<81>: [115  59 140 142]
<142>: [166 158 136 155]
<29>: [166 158 140 137]
<41>: [ 59 115 142 139]
<12>: [ 59 115 142 122]
<86>: [166 158 136 140]
rev: [140  59 115]  <81>
rev: [155 136]  <142>
rev: [122 142 115]  <12>
[ 59 115 142 122]  <12>
[166 158 136 140]  <86>
[115  59 140 142]  <81>

<100>: [165 137 145 131 150 139 156 152 143 168]
<24>: [169 140 152 131 164 135 156 161 133 147]
<87>: [131 133 173 130 151 139 147 132 191 158]
<218>: [143 139 177 131 173 138 155 142 142 149]
<144>: [142 139 180 132 175 138 154 141 142 147]
<155>: [176 138 147 137 162 136 152 159 134 146]
<8>: [155 140 165 133 176 136 155 150 135 144]
<184>: [159 139 173 130 151 162 156 150 140 153]
<74>: [143 138 174 132 171 139 154 141 146 151]
<32>: [186 137 142 134 155 136 152 165 133 149]
<76>: [154 139 163 134 171 138 155 148 139 148]
<17>: [150 139 168 135 175 138 154 146 139 146]
rev: [136 162 137]  <155>
[131 133 173 130 151 139 147 132 191 158]  <87>
rev: [132 147 139 151 130]  <87>
rev: [149 133 165 152 136 155]  <32>
rev: [142 155 138 173 131 177 139]  <218>
rev: [155 136 176 133 165 140]  <8>
rev: [146 141 154 139 171 132 174]  <74>

<147>: [ 79 201  92 151]
<68>: [143 108  57 103]
<16>: [130 107 134 171]
<124>: [160 108  57  93]
<115>: [160  94 105  80]
[143 108  57 103]  <68>
rev: [103  57 108]  <68>

<113>: [143  97  76 131 103]
<104>: [167  72  83 117  79]
<112>: [ 81 104  90 137 151]
<105>: [190 139 142 102 100]
rev: [142 139]  <105>
rev: [ 90 104  81]  <112>

<67>: [151  91 160 135 108 128 114  92  90 161 100 109 160 126  97 160 145 180
 128 138  94 130 105 138 132 125 106 133 155 122 158 147 114 199 162 124
 139 126 139 166 147 158 125 110]
<141>: [151  91 160 135 108 128 114  92  90 161 100 109 160 126  97 160 145 180
 128 138  94 130 105 138 132 125 106 133 155 122 158 147 114 199 162 124
 154 111  72 189 126 156 127 129]
<49>: [118 154 123 114 107 121  80 124 127 145 128 184 101 143 158 165 128 138
 120 181 160 150 139 208 138 130 125 116 158 116 158 114 131 115 105 108
 130 136 144 175 136 110 115 147]
<169>: [ 88 128 142 118 106 167 152 184 182 136 163 118  86  87 156 100 108  82
 145 134 117 118 148 120 134 116 147 126 138 144 123 172 132 137  98 115
 111 140 134  90 112 159 125  99]
<96>: [145 145 146 139 110 101 121  89 161 100  90 130 182 137 114 121  94 167
 102 124 158 103 142 124 146 127 120 118 129  98 137  73  83 130 185  93
 109 130 162 130 126 124 154 103]
<170>: [156  91  93 130 144 113 135 103  94  97 100  67 138 168 117 131 162 129
 127 105 108 114 104  98 111 119 134 150 122 146  94 152 157 170 159 176
 129 114 154 143  91 124 138 113]
<40>: [121 150 158  98 127 141 167 118 124 146 126 125 159 105 147 112 124 141
 142 111  97 125 122 107 144 107  67 178 121  92 110  80 125 135  96 111
 136 115 103  85 122  61 141 136]
<18>: [118 136 173 123 153 160 152 154 150 131 163 113 125 112 122 108  88 102
 140 116  80 121 160  79 169 118 144 130 141 130 122 149 106 122 113 141
 138 116 112  47 133 160 149 134]
<148>: [100 111 153 162 122 168 117 129 121 174 115 149 145 105 104  93 125 148
 124 162 124 145 112 133 151 102 109 172 112 133 116 134 173 138  94 121
 154 111  72 189 126 156 127 135]
[151  91 160 135 108 128 114  92  90 161 100 109 160 126  97 160 145 180
 128 138  94 130 105 138 132 125 106 133 155 122 158 147 114 199 162 124
 154 111  72 189 126 156 127 129]  <141>
rev: [136 141  61]  <40>
rev: [ 47 112 116 138 141 113 122 106 149 122]  <18>
rev: [123 173]  <18>
rev: [147 166 139 126 139 124 162 199 114 147 158]  <67>
[151  91 160 135 108 128 114  92  90 161 100 109 160 126  97 160 145 180
 128 138  94 130 105 138 132 125 106 133 155 122 158 147 114 199 162 124
 139 126 139 166 147 158 125 110]  <67>

<47>: [ 93  59 127  91 108]
<79>: [171 152 146 186 142]
<21>: [127  90 108  91 127]
rev: [108  91 127  59]  <47>
rev: [ 91 127  59  93]  <47>
[ 93  59 127  91 108]  <47>

